In the rows, zero is written as 128.
First come named moves, each a turn or a mirror, each shown by rows before and after it. For each pair of rows after them, which moves, in which order, take the first row to the second? The first pair is done for you.
q_386 (before -> after):
[108 112 154 126 112 143 134 132 131 117 141 129 157  92 138 148 124 114
 153 131 119 139 141 102 119 104 105 124 143 119 121 116 138 127 116 164
 111 139  91 134  95 127 149 156 127 150 136 125 165 130  99 160 132 134
 138 124  87 129 124 130 136 139 137 126 105 134 139 150 142 170]  ->  [117  98 144 135 102 119 137 122 163 132 148 139 151 103 156 142 123 128
 127 122 139 112 133 127 136 119 112 123 128 112 113 130 159 146 135 170
 100 149  99 118 126 109 137 121 146 143 134 145 142 154 109 149 128 130
 145 116  81 137 133 116 127 135 117 148 117 145 123 142 148 156]
[103 113 124 109 151 169 121 105 100 119 130 136 109 117 123 155 127 142
 152 110 113 165 152 106  85 133 135 141 129 106 106 113 109 125  69  74
 122  74 116 138 115 136 162 130 102 134  83  77 136 104  81 141 220 154
 113 105 118 137 102 146 134 131 119 135 143 136 141 155 163  94]  ->  [118  74 108 139 136 123 128  98 145 139 144 143 102 136 142 144 127 155
 118  95 140 127 145 151 108 142 139 139 104 100 100 133 132 151 104  94
 106  95 126 103 159 108 139  77 130 129  79 105  98 143 104 127 217 137
 126  87 100 154 116 121 116 129  92 169 161 153 114 149 169  72]
[141 104 140 136 114 133 133 121 147 145 146 106 122 151 160 133 140 138
 117 147 172 138 134 111 191 161 129 119 150  65 113 118 133 113 152 132
 110 100 139  86 163 148 124  83 147 133 112 129 109 108 147 109 104 109
 130 143  82 149  96 115  92 135 135 144 168 122  98 120 109 130]  ->  [126 135 152 115 131 167 127 135 108 134 135 104 129 137 143 139 139 126
 146 158 150 172 142  82 166 151 125 122 170  70 119  92 112  94 123 126
 122  83 127 116 128 166 147 124 127 136 109 105 140  74 135 120 105 120
 123 157  99 134  85 133 111 140 159 110 150 111 124 120 103 142]
[118  90 138 128 119 134 118 106 184 154 140 142 121 140 100 126 108 147
  86 124 130 107 147 161 155 143 146 128 116 110 130 152 182 167 137 119
  72 137 122  70 172 153 145  72 151 146 115 175  80 131 125  92 165 122
 135  81 123 129 154 115  97 144 130 170 160 128  97 136 128 116]  ->  [ 94 148 159  90 149 197 110 126 109 125 122 130 137 114  66 146 103 125
 144 142  95 162 161 100 114 127 139 131 161 119 133 116 138 119  89  94
  95 102 107 125 111 195 182 157 115 155 117 131 141  72 107 110 176 140
 118 103 146  99 130 154 124 148 174 118 130  99 140 151 115 142]
q_277 (before -> after):
[130 143 191 121 129 118 114 153 116  93 131 148 164  92 157 111 129  96
 125  92 122 145 143 133 115 140 134 159 160  97 104 134 108 159  76 166
  99 164 155 118 168 116 134 124 133 113 144  92  98 151 148  73 109  72
  93 143  92 141  91 127 109 142 104 122 115 147  88 154 146 158]  ->  [127 140 185 122 126 113 109 150 114  97 128 149 154  94 157 122 133  98
 129  92 118 143 140 133 118 143 138 159 163  94 105 136 108 160  75 165
 103 160 159 126 172 119 135 122 133 110 149  86  88 148 147  71 113  74
  94 144  93 145  87 124 107 143 104 126 121 152  86 151 143 153]
[154 180 125 107 129 136 148 132 121 118 125 131 125 116 130  99 118 136
 149 143  96 153 127 133  77  82 139 124 119 169 124 120  79 120 110 124
 136 133 137 149  76 114 137 164 127 119 114 122 149 118 113 121 134 123
 129 128 149 124 154 144 129 117 131  91 114 138 136 152 130 144]  ->  [159 161 113 102 121 124 128 128 105 126 116 120 103 138 118 119 160 128
 131 102 122 137 116 162 105 116 137 119 119 149 116 112  69 129 147 114
 137 121 148 130 113 126 133  99 124 111 103 120 118 111 132  99 128 143
 158 122 158 132 143 129 106 116 114 122 184 170 105 115 135  81]
[156 131 107  76  94 110 137 108  90 185 159 114 148 134 107 104 175  97
 112  90 184 130 135 168  62 115 101 151 121 169 181 145  99 131 142 107
 201 116  95 143 114 134  62 149 175 141 174 132  91  88 150 130  94 143
 165 126 132 101 132 126 116 125 125  92 143 131 129 107 111  51]  ->  [152 134 114  85 101 123 149 105  92 183 170 115 157 115 115  94 154 101
 121 113 170 140 137 151  51  89 109 147 119 183 185 158 100 126 120 112
 201 122  89 159  92 121  63 187 173 142 182 139 108  94 142 137  96 131
 146 137 131  90 133 137 128 127 132  69 104 113 147 134 110  86]
[136 116 124 142 132 141 120 139 102 104 155 129 148 134 124 137 128 115
 129 112 140 137 147  99 126 134 104  97 125 113 121 128 123 113 125 142
 113 149 132  90 110 142 130 165 138 128 164 142 136 129  97 163 152 137
 132 130 121 113 123 141 137 162 113 139 100 112 136 117 120 133]  ->  [139 117 120 141 122 141 113 140  98 108 155 122 140 138 113 137 143 112
 123  94 144 132 146 112 132 145 108 102 117 109 122 123 120 114 137 138
 115 140 135  79 125 147 122 138 140 130 158 139 126 117 101 149 146 140
 132 121 124 116 119 133 128 157 108 155 122 119 129 100 120 110]
q_129 (before -> after):
[117 118 140 126 133 117 131 145 149 157 150 156 138 125 148 105  96 146
 122 141 140 145 142 123 112 118 140 123  96 124 137 145 153 143 112 123
  99 125 117 121 144 131 124 135 143 141 140 117 150 152 127 131 118 129
 111 124 109 131 164 109 151 118 129 113  87 129 141 125 128 166]  ->  [104 114 136 109 127 125 103 161 113 149 141 145 132 138 127 129 128 126
 109 116 158 144 140 116 130 161 124 121 109  91 137 121 159 145 125 116
  99 106 119 111 152 164 136 107 128 142 131 110 138 125 142 123 116 153
 131 121 118 144 137 119 145 132 135 141 139 146 122  92 122 125]
[130 108 113 145 151 125 131 123 133 111 138 126 141 138 112 139 111 126
 115 136 145 130 138 117 115 130 106 131 139 110 114 139 157 131 108 140
 137 150 127 125  97 124 141 164 124 119 141 136 137 113 126 127 124 133
 121 140 124 157 139 139 130 136 118 140 104 113 120 145 129 126]  ->  [130 112 116 149 155 120 126 126 120 109 132 128 138 151 101 149 115 120
 109 131 150 135 140 121 118 139 102 132 139 108 112 132 160 132 110 137
 140 147 132 117 101 133 144 158 125 121 136 126 131 107 129 125 118 140
 121 140 123 154 132 139 131 137 121 151 118 114 113 135 125 115]
[108 138 134 132 154  73 128 107 126 121  93 108 127 164 137 132 123 134
 110 114 102 130 138 142 141 100 147 154 122 113 125 117 119 153 136 165
 123 124 122 133 117 140 128  99 146 128  98 133 142 195 152 111 106  97
 118 167 126 124 173  92 119 137 131 147 143 122 133 136 139 113]  ->  [107 141 136 132 156  79 125 110 120 116  94 108 124 162 129 134 127 134
 110 107 106 128 139 145 140 107 142 152 127 110 125 117 119 154 134 170
 126 117 125 135 121 147 133  94 147 129  99 128 138 191 157 105 108 101
 122 167 127 124 163  90 116 136 134 154 152 124 127 126 134 115]
q_729 (before -> after):
[110 126  96 116 134  96 128 151 127 110 117 134 146 149  83 157 173 118
 136 141 153 103 157 152 100 143 141 107 137 115 133  84 118 129 153 134
 138 124 138 120 160 141 132  99 125  93 179  98 132  82 125 100 114 106
 101 140 137 172 104 164 132 153 148 140 189 164 130 115 116 115]  ->  [138 120  87 129 136  75 142 123 167 130 116 142 130 138 111 134 168 141
 151 145 143  94 145 172  86 112 166 114 108 144 133 111  94 133 157 127
 141 150 150 118 163 103 118  80 143  81 180 115 124 119 125  91 116  89
 106 137 137 171 140 128 127 129 131 116 158 174 137 128 119 127]
[133 108 138 142 132 154 159 113 159 142 140 152 136  94 144  90 125 117
 160 179 112 113 128 139 140 102 137 118 120 129 104 135 143 135 112 136
 109 178 144 147 106 128 124 143 152 136 133 125 125 124 119 185 143 102
  97 136 107 103 129 118 106 130 175  90  86 120 120 140 118 134]  ->  [116 120 141 120 139 174 135 137 107 128 128 146 138 103 120 122 148  96
 159 161 128 127 136 118 143 135 121 115 143 103 104 105 136 128 107 129
 119 151 134 148 102 169 146 145 128 143 130 105 131  76 124 181 141 127
  95 136 121 102  96 140 107 146 194 103 132 123 116 117 108 108]
[139  80 124 212 138  83 160  85 175 152 130 127 157 154 158 107 109 132
 136 132 144  88 107 132 120 116 117 132 115 146 122 156 147 151 129 182
 135 140 125 115 153  98 115 134 141 102 121 143 103 192 126 155 125  78
 128 146 117 123 137 128 128 118 131 143  84  96 123 148 133 203]  ->  [ 95 107 131 173 145 122 113 133  80 132 112 111 169 171 111 157 147  88
 131  99 157 112 118  97 132 175  78 122 164  92 125  99 139 140 126 166
 143 100 120 123 148 182 149 143  94 112 114  97 101 112 135 156 126 127
 128 153 140 120  80 170 125 145 164 171 159  97 110  96 122 160]
[121 149 111  99  93 129 122 109  95  97  83 169 165 165 134 126 141 115
 178 148 136 119  82 113 110  86 118 130 177 122 117 118 172 126 113  93
 123 152 122 143 144 118 137 172 131 126 137 119 148  91 130 131 158 110
  89 125 143 125 129 128 181 114 143  88 118 130 128  86 106 158]  ->  [128 148 101  97  95 127 124 108 101 105  76 170 148 164 133 120 147 123
 187 146 131 117  81 115 103  78 133 134 170 135 114 121 153 129 112  87
 123 156 131 143 146 109 134 160 131 123 135 117 148  97 128 123 160 107
  95 123 150 122 140 112 171 107 134  77 114 142 134  84 112 150]
Now pairs of rows:
Each pair is 2 to 3 moves apart.
[102 159 111 137 154  99  68 115  84 109  92 123 196 144 110 174 147 111
  50 139 169 179 135  48  91 203 162 106 177 118 101  71 158  88 123 147
 127  65  83 148  58 165 127 138  62 137 169  97 113 101 150 151 117 102
 122 141 115 132  85 185  98 106 112 149 215 107 196 121 120  89]  ->  [123 106  97 174 129  49  79  94 152 134 119 139 193 167 148 153 139 134
   7 136 190 125 123  96 121 209 169 106 142 114 103 101 199 121 159 175
 109  99  87 114 111 124  96  83  99 126 173 136  75 157 167 150 112  72
 130 127  89 155 109 157  82  96  78 188 226 117 167 124 126  87]  q_277, q_386
[104 156 141 123 127 177  97 149 105 116 125 137 154 138 103 143 138  88
 114 127 128 138 145 107 119 144 109 118 156 132 124 112 121 131 130 113
 147  93 122 118  99 148 147 124 114 136 126 109 123 108 124 110 128 143
 130 131 157 106 108 172 132 123 121 147 161 133 114 130 111 114]  ->  [110 162 143 134 131 176 118 137 131 117 134 142 169 121 117 122 108 100
 126 152 107 143 143 100 104 106 120 120 148 150 130 132 120 129 111 122
 149 107 104 130  80 127 142 155 128 135 126 114 144 121 114 120 129 126
 115 132 143 103 124 171 150 112 124 117 108 117 137 159 115 151]  q_277, q_129
[146 109 116 166 121  90 152 127 169 148 130 144 128 131 165 105  76 160
  97 150 114  79 143 167 113 112 128 137 109 166 105 140 167 151 129 148
 114 129 135 132 141  92 120 126 147 141 122 156 118 158 125 131 132  77
 132 136 110 143 147 118 150 121 119 135  86 146 127 148 143 156]  ->  [ 94 128 139 143 130 140 115 162  91 119 131 130 163 142 124 138  92 122
  88 138 130 101 155 126 124 159  89 128 161 120 110  91 183 139 111 145
 108  92 123 145 117 160 152 166 108 147 121 127 139  90 125 138 132 108
 116 136 125 145  90 173 164 156 162 156 129 125 128 117 130 141]  q_729, q_277
[140 161 124 110 140 133 130 105 128 111 135 139 115  90 134 119 108 125
 172 159 101 148 117 113  89  86 150 132 128 155 143 130 105 106  97 125
 136 131 119 135  93 118 117 184 128 107 143 111 165 136 112 128 136 110
 108 136 129 109 162 115 125  98 142  73  87 108 157 158 140 147]  ->  [127 173 131  95 140 155 114 118  93 105 123 128 117  94 113 138 126 108
 174 146 111 155 126 101  86 105 144 129 145 137 139 106  96  98  99 119
 143 113 124 139  89 144 133 182 107 108 139  93 171 104 122 122 137 126
 114 141 142 109 141 128 125 112 156  80 118 110 155 134 133 127]  q_729, q_729
[157 117  98 145 135  97 130 124 149 150 134 129 109 125 150 108 114 128
 151 152 125  79 130 141 105 106 149 139 102 143 140 150 110 122 145 132
 131 131 131 102 128  97 110  99 141 134 130 159 113 146 131 122 112 101
 125 125 121 109 153 114 132 102 111 128 117 130 121 136 145 111]  ->  [120 106 104 145 125 117 107 143 116 129 145 114 136 146 127 135 131 101
 127 133 152  76 137 127 134 147 117 127 128  96 140 120 141 130 143 139
 118 114 125  97 138 141 118 105 123 139 129 154 105 111 142 126 115 121
 119 127 119 119 109 150 128 130 133 179 162 124 103 106 130  96]  q_129, q_729, q_729
[122 150 142 131 125 156 160 118 131 143 141 131  80 114 138 124 117 137
 132 133 120 122 125 123 126  99 129 130 113 160 116 138 123 108 125 120
 127 132 128 150 123 123 125 152 148 121 134 124 142 127 147 139 137 110
 116 131 125 114 134  97 124 136 115 109 110 137 134 141 142 133]  ->  [110 159 147 130 128 168 146 130 106 131 143 128  88 114 128 139 121 129
 136 133 121 132 128 107 130 108 116 128 129 152 117 121 127 104 118 118
 125 120 123 156 109 143 134 168 140 125 132 118 153 103 145 149 138 117
 113 135 130 109 114 117 128 145 129 114 123 127 133 139 131 134]  q_129, q_277
[ 77 119 157 168  98 120  96 128 125 107 162 151 107 144 125 134 127 156
  45  97 164 115 108 148 143 160  97 101 129  75 115  97 184 132 135 114
 115 130 122  94 171 124 133 122 119 145 137 138 107 118 129 146 128 146
 104 112 123 144 117 188 147 165  89 177 181 135 114  94 137 113]  ->  [ 80 123 168 183 104 129 122 118 146 110 181 156 126 128 139 112  88 164
  57 126 142 119 113 134 125 122  97 100 124  94 118 108 201 135 110 127
 111 142 111 109 148 106 133 169 125 154 144 155 134 133 109 157 137 127
  77 119 114 135 124 197 159 160  99 153 116 109 136 128 137 169]  q_277, q_386
